Some points, one per row:
[-0.2  3.4  2.3 -1.3  0.3 -2.5  2.0 -0.1  0.4  2.6 -4.1 -1.5  1.2 -1.4
 -0.1  1.5 -4.2  3.0 -1.8]
[ 1.2 -0.9 -1.3 -0.2 -0.5  0.7 -1.3  0.5  0.3 -2.0  1.3  1.1 -1.2  1.9
 -0.5 -0.9  0.9 -1.6  0.7]
[ 0.9 -0.9  0.2 -0.1  0.1  0.0 -0.2 -0.8  1.1 -0.5 -0.2 -0.1  1.4  0.0
  0.1  0.9 -0.3 -1.4 -0.7]
[-0.7  3.3  0.6 -0.8  0.0 -0.5  0.3  0.7 -0.3  1.7 -1.5 -0.7 -0.4 -0.2
 -0.1 -0.9 -2.3  3.1  0.4]
[ 0.0  1.4 -0.2 -0.4 -0.6  0.7 -1.6 -0.3  0.3  0.0  0.2  0.3  0.0  1.2
 -0.3 -0.5 -1.1 -0.3  0.2]
[-0.9  1.1 -1.3 -1.5  1.1  1.6 -0.9 -0.7 -1.3  0.3  1.2 -0.8  0.9  0.3
  0.1 -0.3  1.8  0.1  0.0]
[-2.0  0.2 -0.4  0.8 -0.3  1.2 -0.8 -0.3 -1.1  0.8  1.4  0.2 -0.3 -0.5
  0.4 -0.6  1.3  0.1  0.7]
[-1.6 -2.3 -0.2  1.1  0.3  0.5  0.2 -1.3 -1.0  0.1  1.4 -0.1  0.9 -1.1
  0.4  1.3  2.6 -1.6 -0.9]
[ 1.2 -0.4  0.2 -0.7  0.1 -1.3  0.7  0.2  0.2 -0.9 -1.0  0.1 -0.2  0.5
 -0.6  1.0 -0.6 -0.6 -1.2]
[-0.2 -0.4 -1.6 -1.4  0.9  1.6 -1.5 -1.5 -0.9 -0.9  1.8 -0.5  1.5  0.9
 -0.1  0.8  2.5 -2.4 -1.0]
[-0.1  1.1  0.5  0.0 -0.2 -0.4  0.5  0.4  0.2  0.7 -0.7 -0.1 -0.4 -0.2
  0.0 -0.4 -1.1  1.4  0.4]
[-0.2  1.7  0.4 -0.4  0.1 -0.5  0.6  0.8 -0.3  0.8 -0.9 -0.3 -0.5 -0.2
 -0.1 -0.6 -1.1  2.0  0.4]
[ 1.9 -1.2 -1.0 -1.6  1.1  0.1 -0.2 -0.7  0.5 -1.6  0.3 -0.4  1.2  0.9
 -0.3  0.9  1.1 -2.0 -1.0]
[ 0.8 -1.7  1.4  0.9 -0.3 -1.3  1.0 -0.8  1.4 -0.1 -1.3  0.0  1.3 -0.9
  0.2  1.9 -1.2 -1.3 -1.3]
[ 1.0 -0.6 -1.4 -0.4 -0.2  0.6 -1.2  0.5 -0.1 -1.8  1.3  0.8 -1.2  1.8
 -0.5 -0.9  1.0 -1.2  0.6]
[-0.8 -1.0  2.0  3.1 -1.6 -1.2  1.2  0.8  1.0  1.2 -1.0  0.9 -1.1 -1.7
  0.5 -0.1 -1.7  1.1  0.8]
[-1.7 -0.9  1.1  2.1 -0.5 -0.4  1.2  0.2 -0.5  1.3  0.0  0.1 -0.5 -1.8
  0.6  0.2  0.2  1.0  0.5]
Here are 13 more points, each followed by its number:
[ 0.9 -2.0  1.3  1.6 -0.8 -1.1  0.9 -0.1  1.5 -0.2 -0.8  0.5  0.2 -0.9
  0.3  0.9 -1.0 -0.9 -0.2] 0
[-0.7  1.2  0.0 -1.5  1.1 -0.1  0.3 -1.0 -0.9  0.7 -0.6 -1.1  1.5 -0.4
 -0.1  1.3  0.2  0.2 -1.5] 1
[ 0.7  0.2 -1.4 -0.3 -0.4  1.1 -1.7  0.6 -0.2 -1.3  1.5  0.9 -1.3  1.8
 -0.5 -1.6  0.8 -0.7  1.1] 2
[ 2.8  1.2  0.0 -1.8 -0.2 -0.4 -1.1 -0.6  2.0 -1.3 -1.2  0.0  1.1  2.0
 -0.7  0.5 -2.5 -1.5 -1.0] 3
[ 0.8  0.6 -0.7 -2.0  1.1  0.4 -0.2 -0.5 -0.3 -0.6 -0.1 -0.7  0.9  0.7
 -0.3  0.4  0.5 -0.4 -0.8] 4
[-1.4  2.7  0.0 -1.1  0.5 -0.2  0.4  0.5 -1.6  1.3 -0.7 -0.7 -0.5 -0.2
 -0.3 -0.3 -0.5  2.5 -0.1] 5
[ 0.4  0.1  0.0 -1.3  1.0 -0.7  0.8 -0.6 -0.1 -0.1 -0.8 -0.8  1.2 -0.3
 -0.1  1.4  0.2 -0.2 -1.5] 6
[ 0.5 -1.2  0.0  0.9 -0.6 -0.3  0.1  0.6  0.2 -0.8  0.5  0.9 -1.1  0.3
 -0.1 -0.3  0.3 -0.6  0.5] 7
[ 0.2 -2.8  0.6  1.9 -0.7 -0.3  0.1 -0.5  1.0 -0.5  0.4  0.8  0.2 -0.6
  0.3  0.8  0.4 -1.7 -0.1] 8
[ 0.4 -0.5  0.5  0.4 -0.2  0.2 -0.4 -0.8  1.1  0.3 -0.2  0.0  1.3 -0.3
  0.4  0.4 -0.7 -0.8 -0.2] 9
[ 1.7 -0.9  0.4  1.1 -0.5 -0.9  1.1  1.9  1.2 -0.8 -0.4  0.7 -1.8 -0.1
  0.0 -1.4 -0.8  1.2  1.6] 10
[-0.4  2.8  0.5 -1.6  0.7 -1.0  1.0  0.3 -0.7  1.2 -1.8 -1.0  0.3 -0.2
 -0.3  0.3 -1.7  2.3 -0.8] 11
[-0.6 -0.5 -1.3 -1.4  1.4  0.2  0.8  0.1 -2.0 -0.7  0.9 -0.7 -0.2 -0.1
 -0.2  0.4  2.7 -0.1 -0.8] 12
Which three of these numbered points are nearest to each point below, looking only along the 6 directions in which the first points spread most? Their numbers follow each, nearest first.
[-0.3 -1.6  0.9  1.5 -0.4 -1.0  1.3  0.2  0.1  0.3 -0.4  0.3 -0.3 -1.2
  0.3  0.6  0.1  0.2  0.0] > 0 8 7
[ 0.2 -1.0  0.1  1.3 -0.7  0.0 -0.3  0.7  0.4 -0.6  0.6  0.9 -1.1  0.3
  0.1 -0.8  0.1 -0.3  0.9] > 7 10 8
[ 1.2 -0.8  0.9  1.5 -0.8 -1.1  1.1  1.8  1.3 -0.3 -0.9  0.8 -1.6 -0.2
  0.0 -1.1 -1.4  1.1  1.4] > 10 7 0
[ 0.7  3.5  0.0 -3.1  1.4 -1.6  1.6  1.1 -0.8  0.5 -2.4 -1.3 -0.3  0.5
 -0.8  0.0 -1.7  2.8 -1.0] > 11 5 1
[-0.1 -0.3 -1.4  0.0  0.1  1.7 -1.3  0.5 -0.5 -0.8  2.0  0.4 -0.9  0.9
  0.1 -1.7  1.8 -0.4  1.7] > 2 7 12
[-1.4  0.6 -1.0 -1.7  1.5  0.7  0.1 -1.1 -2.0  0.4  0.8 -1.3  1.4 -0.4
  0.0  1.1  2.3 -0.2 -1.2] > 12 1 4
[ 0.1  1.5 -0.8 -0.6 -0.5  1.2 -1.9  0.1  0.2 -0.3  0.8  0.4 -0.5  1.5
 -0.4 -1.3 -0.5  0.0  0.8] > 2 4 7
